128 stands for zero in the data rows.
Some points, each followed by its number:
[142 105  59 164 159  58 111 163] 0
[127 128 166 114 127 177 123 112] 1
[131 135 139  88 120 115 135 150] 2
[119 106 108 128 143 167 119 119] 3
[125  99 163 136 143 139 117  80] 4
[116 117 163 105 147 172  93  68] 5
[166 132  72 113 118  66 123 176] 6
[  0 168 178 150 151 194 162  73] 7
[165 148 106  72  91  82 143 167] 8
[105 105 163 195 151 115 129  93] 9
[133 117  76 125 143  84 118 173] 10
[124 102 155 154 158 131 100 117] 11
[149 112 101 177 159 170 100  99] 12
[142  70  97 195 154  57 113 142] 13
[127 117 122 121 145 123 117 142] 14
[ 90 113 123 177 147 138 109  91] 15
[178 158  89  55  72  98 171 200] 16
[  0 174 196 163 158 197 164  60] 17
[157 143  94  88  95 112 136 162] 18
[160 132  79 111 117  74 124 175] 19
[140 142 106 195 138  98 107 142] 20
[144 141 147 113 110 164 137 134] 21
[139 109 137 158 148 183 112 135] 22
[177 153  68  73  94  70 150 187] 23
[  6 188 186  82  91 191 191  64] 24
[114 110  73 121 149 164 116  93] 25
[128 114 147 130 143 131 115 150] 26
[172 131  72  87 116  93 131 158] 27
[129 112 118 175 143 124 112  99] 28
[180 156  78  65  87 163 150 199] 29
[173 149 110  68 100  97 151 181] 30
[130 113  64 154 146 106 105 117] 31
[122 130 147  72 132 172 126 117] 32
[ 96 120 174 179 149 180 119  76] 33
[128  91 122 187 174  73 119 109] 34
[105 123 176 145 151 173 115  69] 35
[ 95 100 188 105 152 172 113  68] 36
[180 138  63  79 109  85 136 171] 37
[150 148 163  64  95  90 156 167] 38
[122 113 114 138 142 164 119  93] 39
[ 85 128  76 103 149 119 125 145] 40
[135 118 163 156 149 128 110 108] 41
[160 128  83  92 117  60 126 172] 42
[135  82 133 135 138 138 122 136] 43
[143 107  81 146 146  98 104 159] 44
[161 139  64  97 124  82 117 191] 45
[ 86 255 181  73   0 188 255  69] 46
[138  95 106 154 147  82 103 142] 47
[132 111 110 126 156 146 105 110] 48
[119  99 163 187 154  65 112  76] 49
[126 104 122 186 154 130  93 110] 50
[127  71 139 146 144 148 117 126] 51
[113 108 180 163 153  90 114 167] 52
[135  70 105 143 146  81 113 148] 53
[139 255 185  75   0 187 255 117] 54
[128 104  81 163 142  90 105 159] 55
[135 123 155 121 122 123 124 101] 56
[127 112 180 171 159 139 103  93] 57
[  0 169 187 194 163 182 158  69] 58
[156  96  89  97 123 115 130 167] 59
[147 130  89  88 112 131 135 175] 60
[142 153 158  79 101 158 149 165] 61
Which point above is nearest to each new point? Its number follows each.
[120 121 155 113 111 115 132  93] 56
[145 153 134  71  95 145 154 156] 61
[120 114 163 138 135 148 111  76] 4
[102 109 172 187 134 172 110  93] 33
[135 109 142 152 149 189 119 132] 22
[162 150 172  72 117  73 132 183] 38
[ 61 255 196  55   0 197 255  60] 46
[ 87 255 194  66   0 192 255  62] 46
[134 141 135  94 118 137 134 164] 2
[132 102 114 130 147 115 107 134] 14
[132 142  59  86 125 122 123 169] 60
[137 101  56 154 147  98 103 126] 31
[105 125 180 138 150 172 113  68] 35
[143 120  89 195 143 123 102 134] 20
[124 127 129 146 139 163 127  97] 39
[ 81 100 188 179 159 180 119  68] 33
[130 111  97 179 157  73 106 101] 34
[138 138 130  92 113 130 135 166] 2
[116 111 168 152 149  91 117 166] 52
[120 138 188  97 111 180 131 109] 1
[ 80 126 180 187 154 189 113  68] 33
[176 255 196  55   0 197 255 200] 54
[138 140 130  88 112 131 136 167] 2
[137 119 106 113 137 180 131 142] 3
[116 112  81 117 145 157 117 102] 25
[ 74 255 179  62   8 179 255  76] 46
[ 85 255 194  63   0 195 255  64] 46
[119 123 113 125 136  93 106 109] 14
[128 130 180 113 124 180 125 117] 1
[129 113  66 153 146 103 103 117] 31
[148 132  89  80 115 139 137 167] 60
[141 128  89 105 122 180 100 142] 3
[146 135  93  85 107 132 140 174] 60
[121 114 122 163 144 139 111  93] 28
[155 117  94 166 153 164 105 108] 12
[116 102 130 179 151 180 106 134] 22
[ 36 255 196  55  22 197 255  60] 46
[122 112 122 138 150  73 102 101] 47
[121 122  81 130 146 164 113  93] 25
[130 132 142  92 122 121 133 147] 2
[101 116 173 144 144 177 123  83] 35
[124 130 139 105 130 115 127 101] 56
[110 110 180 146 146 180 111  68] 35
[ 90 114 185 185 153 186 115  62] 33
[120 101 102 133 142 161 120 124] 3
[141 255 196  55   0 197 255 117] 54
[149 255 196  55   0 197 255 159] 54
[131 110  64 187 152  90 104 101] 31
[110 114 166 183 149 171 113  92] 33
[140 110  97 121 155 139 101 117] 48
[ 94 113 121 171 143 131 110 101] 15
[138 105 149 160 145 170 105 109] 22
[122 111 150 172 153 188  98 125] 22
[ 54 123 188 187 158 189 105  68] 33
[147 154 139  72  95 156 155 150] 61
[133 113 163 121 140 106  96 142] 26
[130  96 127 165 155 101 107 145] 47
[237 255 188  55   0 189 255 200] 54
[144 124 146  99 126 131 136 141] 2
[136  96 110 155 148  95 100 137] 47
[ 97 119 172 179 155 180 112  76] 33
[141 110 139 154 147 189 120 142] 22
[137  64  97 146 147  73 114 150] 53
[ 96 114 179 147 153 170 104  68] 35
[150 255 186  57   0 191 255 163] 54
[121 104  81 146 152  90 100  84] 31
[191 157  56  72  95  57 147 200] 23
[  0 168 181 194 165 185 156  69] 58
[123 120  80 135 148 157 110 102] 25
[105 112 167 178 145 125 132  89] 9
[104 108 161 179 135 171 112  97] 33
[121 120 147 121 119 113 128  97] 56
[141 131 172 105 120  90 131 150] 2
[116 108 174 154 153  92 115 164] 52
[147 136 143  82 113 150 147 161] 61
[126 112 147 171 154 189  98 134] 22
[119 114 142 144 137 173 114  96] 39
[124 127 131 118 137 120 125 103] 56
[126  94 188 171 159  57 106  76] 49
[146 138 146 111 111 149 135 142] 21
[117 126 106 113 134  90 108 109] 14
[132 133 163  72 112 180 139 175] 61
[164 146 106  74  93  80 140 169] 8
[177 138 172  72  97 115 140 183] 38
[127 148  56  80 124 131 121 167] 60
[123  99 163 130 141 139 119  76] 4
[164 166 147  55  74 172 178 183] 61
[111 117 158 177 147 180 119  91] 33
[120 117 103 130 144 112 123 132] 14
[142 172 155  55  74  73 171 183] 38
[155 112  73 154 145 131 107 150] 44
[136 130 151  96 132 144 132  82] 56
[143 124 147 121 136 139 120 109] 56
[144 130 153  77 116 122 138 151] 2
[ 85 115 188 195 156 189 116  60] 33
[136 113  67 172 147  85 107 111] 31
[125 115 149 162 150 184 103 133] 22
[129 117 127 168 144 136 115  95] 28
[132 134 104  88 113 140 143 159] 60
[138  98  56 179 167  57 105 159] 0
[128  99 108 134 151  70 105 121] 47
[132 109 158 124 141 113  96 137] 26
[141  75 100 191 155  66 112 137] 13
